0: [173 121 117 167 138 129 143 137 146 167 111 125 125 176 162 131 119 123
 131 147 134 142 109 106]
1: [122 150 126 139 149 125 122 108 142 119 148 118 128 143 120 130 155 128
 113 121 126 108 139 126]
2: [ 70 146 153  91 142 133 116 101 140  99 146 102 138 103  92 116 165 147
 104 100 104 104 125 164]
3: [121 128 134 130 161 134 138 114 122 131 135 120 121 149 149 136 133 124
 116 123 108 116 130 100]
4: [ 61 154 161  83 138 128 110 103 131  95 138  99 147  97  83 110 167 152
 102  95  95 110 131 178]
5: [185  90 113 131  90  96  96 168  86 138  81 166 126  82 165 128  70 108
 178 175 185 183 142 119]
6: [195  92 122 150  98 114 115 176 106 156  74 161 130 112 167 119  89 112
 157 179 185 180 133 115]
7: [103 146 142 118 154 130 127 117 141 121 145 104 129 130 121 121 154 128
 118 111 106 117 117 127]
8: [127 138 136 134 154 130 128 121 141 128 144 112 124 149 138 124 150 131
 124 126 115 124 113 112]
9: [ 79 147 151  93 149 130 119 101 136 109 144  98 137 107 100 113 166 143
 110 105 103 108 127 158]
10: [112 148 128 133 149 128 113 112 143 114 148 122 128 135 108 129 155 127
 108 116 128 105 137 130]
11: [158 128 125 165 148 127 140 132 148 157 118 129 124 169 163 135 124 127
 126 138 127 141 109 105]
12: [146 136 132 146 158 135 135 124 147 142 140 118 127 159 141 128 144 122
 132 128 118 130 112  93]
13: [193 103 127 176 126 122 141 148 134 176  82 144 120 175 164 131 114 125
 128 146 156 163 126  98]
14: [ 67 126 167 108 139 118 116  95 142 114 138  92 145 115  79 118 165 112
  94  93  89 100 149 165]
15: [154 135 123 155 150 130 138 127 142 151 135 123 126 165 159 136 134 122
 132 137 125 128 110  98]
16: [148 137 128 158 146 129 136 129 139 145 133 123 130 166 151 130 128 120
 124 139 125 133 110 100]
17: [ 87  79  76  14   0 139 122 187  26  52 127 205 109   0  63 143   0 131
 211 141 150 157 163 203]

[125 140 132 130 154 131 128 124 142 126 144 112 126 145 133 121 150 131
 121 126 113 119 118 114] 8 7 1 3 12
[176  77 140 193 115 109 146 131 137 181  90 132 120 182 149 131 117 102
 124 141 143 150 150 102] 13 0 11 16 15
[ 62 100  63   0   0 148 104 195   0  34 131 211 138   0  48 145   0 129
 220 138 152 147 169 216] 17 5 6 4 2
[ 99  71  83  34   0 139 131 185  46  60 127 197  95   0  68 140  22 139
 193 146 144 152 159 198] 17 5 6 4 2
[133 142 125 148 151 119 127 116 144 130 143 128 125 152 132 140 150 124
 116 130 137 112 135 112] 1 8 10 12 3
[112 144 144 116 161 130 122 112 142 118 146 108 130 130 120 121 153 135
 118 113 111 109 118 130] 7 10 1 8 9
[101 142 147 117 152 132 123 114 142 114 145 105 126 129 119 127 152 135
 118 111 112 114 119 133] 7 10 1 8 9
[ 99 142 144 114 152 135 122 113 138 120 145 107 132 128 120 118 159 135
 111 117 109 106 120 140] 7 10 9 1 8
[ 73  85  66   0   0 143 116 194  11  42 128 207 124   0  56 144   0 130
 217 143 152 148 167 208] 17 5 6 4 2
[123  67  91  63   1 132 126 180  61  83 112 199  97  28  98 135  43 130
 194 151 163 157 157 178] 17 5 6 10 3
[ 54 124 163  98 135 118 113  94 132 104 140  90 139 104  74 115 167 123
  96  99  87 100 153 168] 14 4 2 9 7
[129 142 123 142 151 124 122 114 145 121 144 126 128 150 124 136 147 126
 113 122 129 114 133 118] 1 10 8 3 12
[197  97 124 179 128 118 140 147 130 176  77 141 120 170 172 127 111 124
 127 148 165 168 133  96] 13 0 11 6 16
[199  96 125 178 128 121 145 155 130 172  81 149 118 167 170 130 111 125
 127 152 167 164 136  94] 13 0 11 6 15
[ 52 103  51   0   0 143 103 194   0  26 132 222 139   0  28 154   0 126
 215 133 164 126 191 222] 17 5 4 2 6
[ 97 128 139 111 162 130 130 109 128 114 134 113 125 134 132 121 144 128
 112 115 105 104 133 122] 7 3 10 1 8
[108 128 134 122 163 127 137 110 133 123 134 117 124 144 143 123 143 126
 106 114 110 105 134 110] 3 8 7 1 10
[168  78 100 103  55 114  99 172  75  94  93 190 125  50 137 128  57 124
 193 166 188 179 151 142] 5 6 17 13 0
[202 104 111 191 127 107 138 139 135 167  87 158 114 174 158 138 115 120
 118 147 170 155 151 100] 13 0 11 16 15
[ 98 148 132 124 149 125 117 105 134 111 148 117 135 129 103 126 162 137
 100 113 125  99 135 140] 10 1 7 9 2
